Each row is where one point has got to under a steady rotation. How many steps took it there?
The counts run from 0 to 312.
[-0.662 -0.072 0.750 1.955 0.332 -2.607 -2.070 -1.934 -0.200 -1.658 0.396 -0.240 0.165 1.279 1.427 -0.537 0.423 1.733 1.795 -1.487 -3.241 1.738 3.261 -0.900 -1.003 -3.412 -5.715 -0.843 -0.551 0.333 1.532 -0.365 1.911 0.082 -0.089] | 289
[-0.630 -0.312 -1.529 -1.989 2.487 -1.970 -1.061 -0.269 -0.913 0.042 -0.692 -2.032 -1.546 -3.302 0.996 2.586 -0.411 2.112 0.158 -0.681 -2.150 -2.180 -1.963 -2.383 0.013 -3.191 -4.762 -0.910 -3.967 2.053 -0.569 1.055 2.106 0.281 -0.378] | 193
[1.421 -2.765 -1.477 1.554 2.466 0.118 -1.347 -5.398 1.136 1.271 -0.774 -0.223 -0.312 -0.732 -0.974 0.950 0.290 5.149 -0.020 -1.400 -1.020 -0.785 0.837 1.027 -0.614 -2.069 -3.424 -2.553 2.399 2.109 0.686 -1.825 2.691 2.275 1.099] | 202
[-0.009 0.747 -0.539 0.553 4.247 -0.805 2.338 1.105 -1.515 2.344 -1.050 0.666 1.703 -3.620 -4.575 0.555 -0.544 4.507 -0.604 -1.773 -1.286 -0.215 0.043 0.862 0.451 1.429 -2.654 0.774 -1.038 0.324 2.788 -0.451 1.358 -3.306 0.363] | 184
[-1.489 0.038 2.051 0.429 -0.962 -2.557 -2.939 0.875 1.529 0.099 -0.410 -2.058 1.584 -2.500 -2.704 2.236 1.518 1.109 -0.527 -1.783 -1.583 0.571 -0.005 0.944 -1.395 -3.984 -5.685 0.430 -0.681 1.194 2.341 0.280 -1.075 -0.036 -1.543] | 71
[0.424 -2.695 -1.906 2.171 1.795 -1.327 1.919 -0.993 -4.388 1.716 -1.188 0.669 0.742 -1.380 0.838 -0.472 2.466 3.171 -0.625 -2.357 -0.350 1.660 1.487 -1.391 -0.910 0.152 -2.736 -0.428 -0.514 1.552 0.651 -4.227 1.685 -1.831 -0.297] | 15
[-1.357 -0.904 -2.847 0.462 0.608 2.774 0.086 -1.919 -0.003 2.246 0.009 -1.208 3.062 -2.980 0.084 3.228 0.565 2.325 -1.022 -3.923 -0.060 -0.362 0.860 0.930 -1.989 -0.818 -3.643 2.172 1.668 0.487 2.923 -0.191 -0.386 2.695 0.567] | 33
[-4.288 -0.208 -1.088 -0.058 1.867 -1.802 1.465 -2.186 0.543 2.530 0.325 -1.134 -0.844 3.077 1.639 1.221 0.994 4.644 2.661 -1.490 -2.492 -0.312 2.704 0.600 -1.157 -3.568 1.469 -0.098 -0.788 -0.617 2.772 0.300 1.390 -1.167 0.095] | 169
[-2.327 -0.195 -1.756 1.740 2.918 -1.390 -0.537 -0.199 -0.011 1.008 -1.019 -3.979 -1.711 -1.201 0.702 4.995 -0.372 2.593 -0.025 -1.834 -1.338 0.617 -2.826 -0.430 3.462 0.072 -4.382 0.005 -1.145 -1.235 -1.968 -0.264 2.046 0.165 -1.346] | 37
[-0.952 -0.563 1.218 3.293 0.624 -3.712 1.476 -0.194 -1.024 -1.846 -0.358 -0.006 -0.432 1.773 -0.987 0.720 0.652 3.562 -0.536 1.252 -2.533 0.324 0.411 -0.963 0.047 -2.655 -4.243 1.137 0.317 0.969 2.346 -4.248 0.317 -0.958 -1.432] | 287
[-0.636 -0.486 -1.540 2.246 1.564 -1.270 2.186 1.828 -3.502 4.114 -0.457 0.571 0.105 -0.222 -0.628 0.985 1.786 1.943 1.647 -2.662 -2.231 -0.108 1.918 1.721 -2.067 -4.467 -1.212 -1.171 0.700 -0.507 -0.733 -0.907 -1.089 -0.021 -1.035] | 62
[-1.982 0.696 1.051 -1.261 0.341 0.581 0.159 2.129 -1.390 -0.107 -3.028 -3.510 -0.411 1.282 -2.940 4.709 1.479 2.473 -1.645 -1.128 -3.301 2.036 1.582 -1.755 1.038 -2.996 -0.770 -0.908 0.635 -0.283 1.048 -1.334 2.316 1.374 -1.176] | 158
[-2.478 -1.099 1.105 1.309 -0.078 0.392 -1.362 2.301 0.290 0.707 -2.239 -0.319 0.811 -0.079 -4.705 3.701 1.388 3.619 -1.756 -3.404 -0.166 0.660 -1.314 -0.645 2.532 -1.099 -3.881 -1.486 -0.133 1.083 -0.192 -0.572 0.379 0.971 -1.187] | 274
[0.965 -3.347 -0.877 0.094 0.461 -0.377 -2.416 -4.080 -0.291 1.993 -1.111 1.031 -0.622 -1.222 -0.275 -0.452 0.738 4.575 -0.989 -1.491 -1.352 -0.146 1.408 2.212 0.401 -1.321 -1.995 -1.814 2.794 2.103 2.462 -1.632 3.848 -0.305 -0.102] | 203
[-1.215 -0.644 -0.914 2.883 2.248 -1.871 -1.639 -3.745 -0.138 1.526 1.338 1.975 1.094 0.225 -1.890 -1.289 1.797 4.947 2.108 -2.669 -0.621 1.481 1.562 -1.732 -1.774 -1.565 -3.766 -2.640 2.248 1.879 0.265 -0.568 1.309 2.411 1.405] | 93
[0.341 1.264 -1.563 1.008 3.281 -0.395 1.216 0.276 -1.716 3.380 -0.810 0.891 1.953 -2.864 -4.484 0.499 -0.241 3.875 0.494 -3.555 -1.929 -0.563 2.238 0.643 -0.485 0.554 -2.031 -0.081 0.569 -1.229 2.730 1.642 2.285 -1.845 2.314] | 183
[-4.315 -1.210 0.529 0.450 -0.554 -1.809 -1.355 -0.462 2.000 0.345 1.313 -1.645 0.811 2.308 0.332 1.582 1.466 4.741 -1.217 -1.541 0.017 -0.570 0.203 -2.627 0.289 -1.893 -1.888 -1.312 0.400 -0.181 4.593 -1.057 0.998 -0.701 1.494] | 167
[-2.099 -1.951 -0.998 2.071 2.712 -0.293 3.330 -2.388 -1.445 0.586 -1.179 -0.209 -0.627 1.895 -0.395 0.559 3.881 5.772 0.554 -0.771 -0.733 0.725 3.564 -1.299 0.504 -0.484 0.416 2.057 2.156 -3.198 2.333 -2.661 1.123 1.015 -1.706] | 129
[-1.431 1.135 -0.874 1.369 2.619 -1.196 1.563 3.426 -2.459 1.031 3.299 -0.177 0.570 -1.964 0.736 2.195 0.189 4.596 0.179 -4.110 -0.324 0.792 -0.068 -3.519 -1.394 -2.173 -3.804 -0.495 -0.360 -1.395 -1.636 1.502 1.073 1.334 0.493] | 261
[0.123 -1.642 -3.357 1.347 2.896 -0.647 3.508 -2.290 -3.656 2.064 -0.888 0.409 0.111 0.096 0.674 -0.194 1.688 3.265 1.564 -3.056 -2.261 1.764 1.888 -0.732 -1.981 -0.219 -1.711 1.010 -0.551 0.019 0.045 -3.419 1.913 -0.744 1.251] | 14
[-1.859 0.482 1.462 1.010 0.695 0.362 1.030 1.305 0.852 -1.692 -0.688 -3.990 -0.082 1.112 -3.422 5.587 0.916 3.057 -2.110 -1.034 -2.231 0.888 1.343 -2.480 -0.013 -3.609 -2.325 -1.672 2.047 0.313 1.620 -1.881 0.404 2.959 -0.228] | 159
[-1.937 -1.449 -0.001 0.250 0.213 -1.307 -1.274 0.078 -4.052 0.667 0.038 0.735 0.664 -2.080 -0.264 0.507 -1.234 3.496 -0.238 -1.490 -1.356 4.694 1.669 -0.758 -1.558 0.376 -2.392 1.725 1.912 0.594 2.005 -0.509 3.388 -3.386 -0.248] | 252
[-3.674 2.615 0.228 -0.553 2.105 -4.304 -1.939 1.690 -3.989 2.454 1.013 -0.101 -0.264 -0.414 -3.153 0.482 2.810 3.428 -0.930 -1.273 -0.427 1.058 -0.536 -1.825 1.554 -2.125 -0.148 0.565 0.555 -1.239 -0.031 1.347 2.855 -1.416 -0.486] | 97
[-0.731 -1.557 -0.605 2.650 -0.105 0.962 -0.536 -1.116 -3.570 1.770 -1.087 2.092 1.281 -0.520 -0.803 0.041 -0.107 4.034 0.545 -2.467 -1.971 3.974 2.017 0.901 -2.308 1.076 -2.132 1.314 2.845 0.686 1.699 -1.754 2.919 -0.991 0.024] | 251
[-1.022 -0.172 0.491 -0.054 -0.219 -1.828 -1.346 0.615 -2.853 1.737 -1.303 -1.685 0.989 2.066 -0.486 1.078 3.163 4.896 -3.640 -1.033 -0.648 1.910 -0.109 -1.561 0.704 0.912 -0.980 0.699 -0.330 1.093 2.035 -5.701 0.789 -1.007 1.246] | 9
[-0.821 -1.287 -1.615 -0.392 0.966 -2.471 -2.435 -3.577 -1.179 2.474 0.328 0.461 0.216 -0.044 1.261 -0.553 2.388 3.597 1.044 -1.064 -2.198 2.224 0.745 2.269 -3.906 -2.233 -0.443 1.675 0.375 1.912 3.528 -2.556 2.307 -1.225 1.213] | 210
[-3.529 -1.074 -1.620 -1.286 -1.319 0.428 -3.937 -1.843 0.702 0.084 -1.307 -3.324 0.104 -0.563 1.066 1.453 3.827 2.032 0.050 -3.849 -0.215 0.303 -1.080 -0.054 2.502 -1.026 -4.398 -0.019 -1.213 -1.417 0.415 1.551 1.309 0.862 -1.016] | 235
[-0.895 -0.781 -0.535 1.811 -0.590 1.837 -1.007 -1.332 1.307 1.884 -1.531 -2.516 0.666 0.533 1.601 2.801 1.082 3.681 -0.756 -2.130 -1.225 -0.609 -1.400 1.427 2.151 -0.215 -4.343 -0.814 2.387 -1.351 2.068 -2.563 -0.861 2.187 0.264] | 39
[-1.342 0.230 -2.468 1.138 3.340 -1.017 -0.892 0.856 -0.505 -1.519 2.161 0.614 0.782 -1.516 -0.797 -1.820 0.918 3.487 -2.327 -3.553 1.429 -1.870 -2.281 -0.594 2.909 -3.547 -5.285 1.457 2.433 -1.246 2.059 0.428 0.140 -0.184 1.297] | 106
[0.491 1.227 -2.330 -0.872 4.410 -1.180 1.376 0.918 -2.293 1.933 -0.969 -1.916 -0.558 -3.081 -1.741 -1.187 1.121 4.902 1.823 -3.012 -0.540 -0.292 -0.103 2.853 2.593 -1.221 -1.013 -0.076 -1.303 -2.467 -0.865 0.498 2.055 -2.182 0.439] | 224
[-0.366 0.243 -2.484 -1.497 1.083 -1.896 -0.888 -0.636 -2.446 3.107 0.010 2.795 0.532 -1.625 0.826 -0.527 3.194 0.523 1.162 -3.498 -2.762 1.861 1.194 1.702 -1.491 -4.810 -1.671 2.123 0.484 1.172 0.754 0.971 1.324 -0.552 -1.428] | 102
[-2.032 1.281 -1.683 2.868 1.620 -0.788 -1.833 -1.547 -0.816 0.022 0.340 -2.209 -0.783 1.623 -0.348 0.542 0.064 4.001 3.555 -1.989 -2.143 1.829 2.487 0.613 -3.123 -1.218 -3.066 0.365 2.214 -0.123 -0.212 -1.721 0.624 3.416 1.570] | 249
[-1.610 -1.579 0.307 0.296 0.588 1.220 0.825 -0.344 2.735 -2.474 0.282 -2.217 0.854 0.138 -2.474 3.147 -0.578 4.594 -0.807 -0.741 -0.405 -0.081 2.008 -2.237 -1.432 -3.362 -2.808 -0.368 1.233 1.402 2.314 -1.926 -0.241 2.473 1.271] | 160
[1.644 -1.631 -0.676 -0.598 3.218 0.797 -1.548 -0.930 0.910 1.407 -2.785 3.609 -0.931 -2.721 -0.581 -0.144 1.762 2.656 -0.920 -1.888 -1.671 -0.244 -0.172 2.330 2.933 -2.465 -3.126 -0.574 2.109 1.130 2.978 0.197 3.090 -0.639 -2.675] | 312
[-1.548 -2.397 -0.641 3.881 3.440 -2.398 -0.704 1.491 -3.135 2.530 0.631 1.316 1.157 1.212 1.387 2.572 0.117 2.940 -2.273 -1.464 -1.603 0.186 1.281 -2.622 -2.257 -2.380 -2.843 -1.676 -1.206 2.020 0.723 -3.942 0.845 -1.695 0.151] | 172
[-1.113 4.196 -0.701 -1.591 0.666 -0.160 -0.698 -0.617 0.821 3.730 -0.700 -3.209 1.736 -0.672 -1.206 1.924 3.488 2.173 1.510 -2.972 -1.985 -1.991 0.092 -0.254 -0.604 -1.323 -3.073 -1.405 -1.680 -1.027 2.456 1.143 -0.179 2.661 0.976] | 188
[-2.028 -4.052 -0.303 1.374 1.607 -2.088 -2.891 -2.859 0.173 -0.045 0.291 -1.724 -1.443 -0.934 4.021 2.729 -0.003 2.718 1.042 -1.690 -0.654 1.288 0.682 0.068 -0.292 -2.693 -4.504 -0.550 -1.423 0.092 -2.061 0.727 1.760 0.900 -1.739] | 241
[-0.168 -0.144 1.460 -1.053 1.977 0.461 0.012 1.079 -0.737 0.117 -3.124 -0.104 0.180 0.752 -3.747 2.126 4.236 4.964 -2.478 -1.328 -1.810 2.434 -0.857 1.127 3.063 0.132 -2.946 0.632 -0.659 0.994 -0.621 -3.128 0.791 1.279 -0.899] | 117
[-4.192 1.807 -0.879 1.677 1.577 -2.259 -1.404 1.551 -2.202 -0.705 1.781 -2.939 -0.658 -0.477 -0.639 0.859 -0.255 4.261 2.234 -2.421 0.131 2.970 -1.045 -2.409 0.311 0.831 -2.894 0.576 0.129 -1.495 0.263 1.324 2.759 -1.159 -0.044] | 254
[-0.511 -0.136 -0.260 2.676 1.880 -1.244 1.356 1.453 -1.397 1.130 -3.731 -0.240 1.031 -1.073 -4.966 0.640 2.076 2.770 0.104 -1.086 -2.478 -1.640 -0.593 3.921 0.964 -2.164 -3.435 1.320 0.960 0.529 2.488 -2.249 -1.455 -0.891 -0.988] | 69
[-1.312 -1.970 0.421 2.243 3.164 -3.280 -3.586 -0.075 0.017 -1.371 0.848 -0.455 -0.620 -0.912 3.172 -0.051 1.756 2.955 0.559 -0.870 -1.625 3.172 3.142 -2.165 -1.965 -2.764 -3.309 -1.147 -1.423 -0.063 0.596 -0.766 1.774 -0.074 -2.291] | 132
[-1.820 -2.316 -1.712 -0.453 1.037 2.492 0.503 -2.135 -0.664 2.285 -1.363 0.244 1.781 -4.232 0.530 3.261 0.466 2.695 -1.276 -2.540 -1.137 0.221 1.307 1.327 -1.109 -0.862 -2.594 2.416 1.712 0.220 2.635 0.846 1.171 -1.215 -0.665] | 34
[-1.712 -2.255 -0.830 -0.773 1.182 1.672 1.223 -0.039 1.101 -1.252 0.212 0.267 0.857 -2.974 -1.586 -0.315 -1.560 4.409 1.305 -2.662 -0.431 -0.498 1.100 2.448 -1.405 -4.829 -4.227 0.886 2.031 0.225 2.120 2.338 0.977 0.158 0.373] | 270
[-1.393 -0.987 1.466 3.036 0.582 -4.197 -0.536 -0.727 0.369 -2.592 -0.020 -0.640 0.065 1.284 0.784 -0.016 0.267 2.472 1.016 0.416 -2.794 0.971 1.914 -1.130 -1.141 -3.306 -5.958 0.197 -0.559 1.588 2.515 -2.600 0.721 -0.301 -0.052] | 288
[-1.284 -0.803 1.613 -0.944 -1.218 -3.579 0.473 -1.712 -2.704 -0.533 -1.495 -1.380 -1.140 0.042 -2.445 -1.164 2.211 4.208 0.477 0.671 -1.363 0.618 2.336 -0.542 0.723 -2.387 -1.606 1.189 3.923 -1.350 3.496 -1.312 2.401 -1.896 -1.933] | 89
